In the rows, zero is written as 128.
Each path below is one point turned by a fixed rotation once a step. After each direction that follows a path, write how fast that rotation turns it, in deg/step (0 if it stays still).
Each turn is a multiple of 5 degrees from 10 to 175, or 0.
Each row of a path follows its step; steps can be skipped.
Path 1:
step 0: [137 115 124 146 140 137 125 128 126 125 125 130 139 131 131 130 135 126
 124 136 127 138 130 123 122 116 132 118 139 130 137]
step 1: [135 129 119 129 139 122 125 111 134 118 129 125 130 123 125 127 126 122
 118 140 123 134 131 140 130 132 130 117 127 139 143]
step 2: [126 122 126 128 132 135 121 138 126 133 128 133 131 116 132 139 129 125
 123 142 126 123 123 133 142 141 126 117 134 147 132]
step 3: [128 128 132 105 120 137 134 128 125 135 134 122 140 127 132 127 125 115
 114 139 127 133 127 129 132 142 130 126 125 129 134]
step 4: [122 125 118 129 110 128 133 132 124 149 132 127 142 129 132 136 140 125
 114 126 126 131 133 132 129 123 129 129 127 135 123]
step 5: [137 134 125 134 120 121 138 123 118 138 130 135 134 131 134 114 120 119
 114 121 119 135 119 126 120 125 134 121 133 131 125]
step 6: [135 127 130 135 130 108 127 126 134 132 144 132 136 120 139 130 121 126
 129 123 129 123 131 136 122 121 136 120 125 139 114]
step 7: [135 124 140 135 135 131 122 130 119 123 128 132 129 113 134 123 122 121
 120 138 130 122 135 120 117 131 141 118 126 125 114]
step 8: [126 125 123 128 132 127 124 138 129 117 143 117 134 112 126 122 132 123
 121 140 136 133 141 130 126 116 135 127 123 123 133]
step 9: [134 130 114 134 117 136 125 125 118 127 120 122 122 113 119 117 136 125
 125 139 136 128 132 125 135 123 135 123 130 141 131]
step 10: [129 144 120 120 122 132 122 127 129 126 135 119 131 118 127 118 114 132
 119 127 131 126 119 132 147 122 122 123 135 136 129]
step 11: [131 135 134 121 124 141 131 121 121 146 133 119 131 129 136 133 126 131
 135 130 137 120 127 128 142 124 137 121 132 137 115]
Directions:
[129 134 130 125 129 129 128 126 126 131 130 121 127 126 128 130 136 130
 127 126 126 132 125 127 128 133 123 126 130 130 128] -> 45
[125 121 122 129 125 127 131 126 123 126 126 123 132 126 129 126 131 131
 129 127 126 131 129 129 127 128 131 130 131 122 129] -> 85
[123 125 129 132 127 125 128 131 128 131 130 128 127 127 128 135 135 128
 132 127 129 125 130 131 132 123 130 128 129 132 127] -> 160
[123 129 127 128 129 133 124 124 129 121 128 127 130 128 126 129 128 131
 130 128 134 129 127 125 128 125 129 120 129 131 132] -> 40
Path 2:
step 0: [121 123 122 116 128 122 141 137 125 129 122 125 126 130 125 134 143 129
 127 141 129 136 148 120 120 119 125 117 130 118 124]
step 1: [117 122 136 129 134 134 132 142 143 134 120 132 121 136 130 132 123 129
 129 121 129 121 138 117 130 132 121 137 130 147 119]
step 2: [136 126 125 139 118 123 129 112 146 127 123 135 130 127 120 139 141 122
 134 128 120 126 133 115 124 130 141 137 125 126 129]
step 3: [136 128 132 117 132 112 121 143 124 135 113 121 127 139 122 133 132 116
 132 135 117 140 131 125 127 130 131 124 124 124 118]
step 4: [119 127 124 140 141 133 131 140 134 113 121 131 132 133 114 134 111 129
 130 127 130 130 122 114 121 123 130 129 129 135 117]
step 5: [129 132 131 129 128 129 129 129 145 119 125 120 124 122 118 131 129 124
 130 128 109 129 130 135 123 123 136 147 119 125 146]
step 6: [144 125 125 131 139 118 131 136 119 135 122 126 120 120 113 132 124 115
 132 133 141 138 140 131 123 131 121 129 121 118 130]
step 7: [131 122 132 138 140 135 114 128 125 121 112 127 130 121 123 126 115 137
 119 132 122 127 123 120 133 132 112 138 126 139 125]
step 8: [134 137 120 121 124 121 131 120 140 114 121 131 143 113 119 133 129 140
 134 126 123 134 131 135 123 132 126 133 136 121 141]
step 9: [129 132 134 125 130 118 122 143 122 145 112 120 129 117 136 129 118 126
 134 122 142 138 127 135 126 131 131 128 124 130 139]
step 10: [138 119 122 141 130 133 118 125 121 129 132 137 135 125 132 131 117 145
 128 125 138 129 114 121 119 118 126 143 125 129 124]
step 11: [135 124 127 120 120 125 125 123 136 134 137 122 134 123 132 123 118 133
 126 133 107 141 122 140 124 127 122 130 141 119 139]
Directions:
[125 130 127 128 127 129 126 132 134 128 131 130 127 127 132 127 128 125
 128 128 136 127 132 129 127 126 130 135 123 128 132] -> 90
[129 130 125 127 126 128 128 127 128 126 129 129 127 121 128 127 137 130
 128 133 124 129 125 129 128 123 130 134 129 130 126] -> 130
[129 131 130 127 125 125 126 126 129 130 121 132 132 126 130 129 133 132
 129 128 131 125 132 126 130 135 125 128 130 133 128] -> 55
[128 128 130 130 123 127 132 125 132 125 129 122 125 127 126 129 128 126
 132 122 130 133 127 129 134 131 130 130 131 131 131] -> 110
Path 3:
step 0: [128 129 125 125 132 131 131 132 121 130 136 123 122 119 129 153 110 135
 128 130 141 122 126 142 128 131 127 135 122 152 131]
step 1: [129 127 114 122 133 129 134 117 148 127 137 130 137 130 136 123 128 130
 132 128 118 139 127 123 143 142 139 114 111 128 126]
step 2: [118 119 117 146 121 125 133 138 125 132 127 130 115 125 130 121 145 128
 150 131 142 129 131 132 132 132 121 143 128 124 132]
step 3: [130 139 131 116 108 116 128 124 125 131 135 136 132 131 122 123 134 129
 122 127 131 123 143 136 127 107 130 115 116 134 139]
step 4: [138 135 135 132 127 133 145 143 135 126 133 125 139 120 132 121 114 135
 126 145 122 115 130 116 125 137 122 141 128 125 137]
step 5: [138 114 138 128 139 124 145 132 135 129 115 121 121 137 113 128 134 130
 126 137 129 143 121 139 139 116 132 119 124 128 120]
step 6: [132 138 121 129 122 119 131 117 106 138 119 136 130 138 134 128 112 132
 126 131 145 129 133 130 132 143 125 134 126 121 113]
step 7: [138 114 114 120 120 134 126 122 136 117 115 124 144 138 132 134 134 129
 135 127 119 117 127 142 117 131 124 121 128 119 142]
step 8: [116 136 129 146 132 124 130 129 121 131 133 118 125 126 114 128 133 129
 135 142 122 125 132 128 104 133 148 128 124 124 121]
step 9: [121 132 126 119 121 146 126 133 124 139 116 136 137 122 125 112 121 104
 123 134 125 134 124 137 134 119 130 122 133 137 129]
step 10: [143 130 135 127 131 141 133 125 119 122 145 140 124 127 122 122 127 138
 130 118 118 140 126 135 114 135 111 139 128 120 122]
step 11: [131 110 141 124 140 128 113 122 126 123 134 127 114 140 130 122 124 116
 130 143 138 115 126 125 130 128 129 111 129 121 132]
Directions:
[133 128 129 128 126 128 127 132 123 121 133 129 133 129 125 131 127 126
 131 123 132 124 130 128 128 129 128 125 129 128 129] -> 100
[124 127 120 127 128 130 128 128 130 127 131 133 129 122 127 124 129 127
 131 125 129 126 130 132 125 127 136 130 127 127 127] -> 55
[122 129 133 125 125 127 126 130 123 128 127 130 126 130 132 131 126 126
 127 130 134 130 126 129 126 124 134 129 123 130 127] -> 125
[129 129 128 130 129 126 130 128 131 126 134 120 127 129 131 126 129 125
 127 130 129 128 121 131 129 129 133 128 130 122 129] -> 110
[130 120 130 129 125 126 128 131 126 126 127 129 130 129 130 128 130 129
 128 127 123 133 127 131 128 129 130 136 132 131 132] -> 140
[125 125 131 133 132 130 128 132 129 127 126 126 128 125 128 129 124 130
 125 128 126 129 131 127 129 132 133 122 124 126 134] -> 100
Path 4:
step 0: [113 138 135 130 112 127 134 113 134 129 125 134 125 121 127 128 136 134
 114 140 126 138 128 130 132 147 130 115 111 128 125]
step 1: [141 122 137 129 135 139 126 141 133 126 116 139 133 125 122 119 116 123
 138 130 148 131 135 121 126 133 130 135 142 135 142]
step 2: [126 130 122 124 128 124 132 133 111 128 147 113 138 141 124 140 124 132
 128 126 128 123 108 131 142 124 119 138 125 133 119]
step 3: [117 141 135 135 145 121 125 122 133 142 120 133 119 109 134 131 140 131
 121 133 122 127 128 132 124 130 144 132 114 122 129]
step 4: [136 115 125 109 121 136 139 127 142 116 125 129 120 121 113 131 120 129
 129 131 132 139 137 123 119 117 124 135 145 126 134]
step 5: [125 132 119 133 136 138 128 129 122 113 139 114 131 144 126 124 123 114
 129 121 119 121 122 129 133 146 132 120 118 138 114]
step 6: [116 126 137 140 129 111 105 136 131 147 125 135 129 120 130 136 136 121
 128 129 125 131 122 130 116 125 134 123 141 129 133]
step 7: [122 127 122 111 124 135 143 127 118 119 124 136 132 126 136 125 124 139
 126 131 119 150 136 137 130 126 111 135 134 117 135]
step 8: [135 136 135 139 132 125 146 131 130 125 132 125 122 137 124 123 135 122
 149 126 125 110 139 120 140 144 140 126 127 132 124]
step 9: [124 111 147 133 116 131 119 124 125 142 134 116 138 119 121 123 129 129
 120 121 137 132 115 132 125 112 136 123 135 128 124]
step 10: [127 133 112 124 128 129 125 121 115 118 123 140 133 125 125 131 135 132
 118 126 128 138 139 140 127 136 121 142 109 141 142]
step 11: [135 148 139 131 125 116 144 136 140 123 134 134 121 133 124 131 117 118
 132 145 136 121 119 119 124 135 130 126 135 125 131]
Directions:
[128 125 129 131 128 133 122 127 124 133 127 128 130 130 122 126 124 126
 128 124 124 122 124 129 129 129 126 131 129 130 126] -> 100
[126 128 130 127 125 130 130 133 124 125 124 123 130 126 125 133 128 128
 123 127 127 129 131 128 131 126 121 125 125 127 123] -> 145
[132 124 129 133 132 122 130 130 124 127 119 129 127 128 126 128 130 123
 128 132 129 127 127 125 124 128 130 128 129 126 127] -> 145
Path 5:
step 0: [130 135 116 120 112 135 131 118 116 139 139 137 122 124 131 140 110 126
 142 129 129 127 116 121 123 128 138 123 145 120 122]
step 1: [120 147 124 132 125 116 130 126 144 140 138 136 128 125 121 128 114 131
 124 138 134 137 129 112 133 137 129 107 136 120 127]
step 2: [109 138 114 121 115 133 131 143 130 123 130 134 130 135 123 136 117 131
 127 127 133 128 134 119 106 132 116 117 131 138 118]
step 3: [122 119 107 127 128 131 126 124 110 152 133 140 126 131 121 130 109 122
 133 127 132 122 121 111 124 129 126 121 126 133 127]
step 4: [134 135 126 133 127 114 124 128 132 141 133 129 143 131 122 121 109 131
 118 130 151 127 133 119 118 120 131 108 120 125 127]
step 5: [130 137 132 125 115 133 129 151 116 129 123 127 139 135 128 139 113 122
 129 138 130 119 131 121 118 120 133 115 128 143 114]
step 6: [123 111 126 133 143 129 131 134 117 141 133 135 127 128 125 138 111 112
 121 134 130 130 133 116 137 134 139 114 125 132 113]
step 7: [127 118 138 126 127 123 136 131 130 132 136 134 129 125 131 136 120 132
 120 128 157 134 139 125 109 121 138 121 116 119 114]
step 8: [123 127 147 122 112 123 144 128 113 139 118 135 128 134 133 146 123 127
 136 141 126 124 120 117 121 120 135 120 124 128 121]
step 9: [108 123 133 132 135 121 140 117 119 135 124 128 132 142 132 133 124 121
 115 137 129 141 133 125 135 138 135 103 128 122 124]
step 10: [121 134 127 114 121 141 140 136 113 133 131 134 127 136 142 134 135 135
 116 121 147 139 137 131 115 131 132 117 121 121 125]
step 11: [134 130 137 109 125 134 138 126 114 146 120 144 130 133 129 136 124 128
 122 119 119 127 118 108 131 128 129 120 123 116 131]
Directions:
[129 129 127 129 133 125 131 124 130 126 126 124 126 127 126 127 123 135
 122 129 129 125 133 129 128 132 127 127 126 126 126] -> 135
[125 128 127 126 125 129 126 122 128 128 131 125 130 125 125 125 128 122
 130 130 130 131 132 127 136 128 126 128 122 125 125] -> 130
[126 131 126 130 123 124 128 130 128 127 125 127 132 129 131 129 130 130
 126 122 133 128 128 130 129 128 126 133 130 127 119] -> 135
[122 131 127 125 123 127 134 126 128 131 129 128 125 130 130 127 129 127
 125 128 127 129 130 128 127 132 124 130 134 123 134] -> 40
[123 128 124 132 132 131 131 131 126 120 126 129 126 131 129 132 127 125
 128 127 131 130 132 127 133 129 126 128 128 134 131] -> 100
Path 6:
step 0: [145 128 132 124 114 129 130 130 121 130 146 126 136 124 128 129 128 108
 127 142 137 122 132 129 123 115 146 120 126 121 138]
step 1: [139 119 130 121 135 123 120 121 116 115 139 125 126 128 131 125 125 110
 131 141 121 135 145 137 124 118 127 125 112 140 129]
step 2: [126 127 128 101 141 130 118 121 119 126 118 129 121 124 128 136 113 116
 133 139 119 125 131 134 133 128 112 140 127 129 121]
step 3: [131 126 136 113 116 133 135 114 128 134 118 137 141 130 125 128 119 118
 132 130 128 108 111 125 137 121 118 140 136 130 121]
step 4: [129 117 142 141 116 141 134 122 124 123 123 140 141 134 125 114 122 118
 136 115 118 119 122 132 128 123 125 116 126 139 131]
step 5: [124 121 137 136 134 145 131 142 117 130 127 131 121 129 124 127 117 130
 143 125 113 127 143 132 126 138 127 113 141 141 123]
step 6: [129 140 117 129 134 126 133 132 123 136 131 135 130 128 114 133 121 132
 139 138 126 115 143 120 130 142 138 131 148 134 115]
step 7: [137 141 119 139 124 116 120 115 131 126 130 138 146 122 120 130 129 124
 136 129 126 119 126 123 104 139 137 135 131 131 125]
step 8: [128 129 133 130 123 137 120 120 123 128 125 118 134 132 127 135 136 123
 137 125 127 144 126 124  93 136 121 125 119 131 121]
step 9: [121 143 127 118 119 147 126 125 123 129 129 116 122 139 117 142 133 121
 132 133 139 138 132 120 131 138 114 116 122 126 121]
step 10: [131 137 125 130 112 135 124 126 137 120 129 135 123 124 118 144 132 114
 115 141 139 121 125 123 144 138 129 123 124 142 136]
step 11: [137 119 132 132 123 136 121 140 130 119 113 137 126 111 121 131 138 114
 115 131 127 128 130 124 122 117 140 134 118 144 129]
Directions:
[127 124 131 124 129 128 130 125 128 129 131 133 132 132 133 127 125 125
 128 129 120 126 132 131 129 127 127 129 132 123 128] -> 25
[127 128 129 127 126 130 128 130 122 129 128 128 131 130 124 134 129 124
 129 129 128 119 130 132 124 130 128 130 123 131 127] -> 0
[131 122 130 131 125 129 127 131 129 123 130 127 127 127 129 125 128 129
 132 126 127 131 130 131 125 127 128 127 122 125 120] -> 100
[127 126 128 126 126 128 123 129 126 126 132 131 122 131 133 126 129 128
 132 129 133 126 134 126 131 131 131 125 128 132 131] -> 80
[130 126 130 123 128 128 128 128 128 125 123 127 125 128 125 123 127 131
 132 133 126 126 124 134 132 122 129 129 127 131 132] -> 35
[126 130 129 130 129 131 125 128 126 126 132 129 130 129 131 127 132 127
 127 124 126 129 126 127 123 118 130 128 130 133 130] -> 100
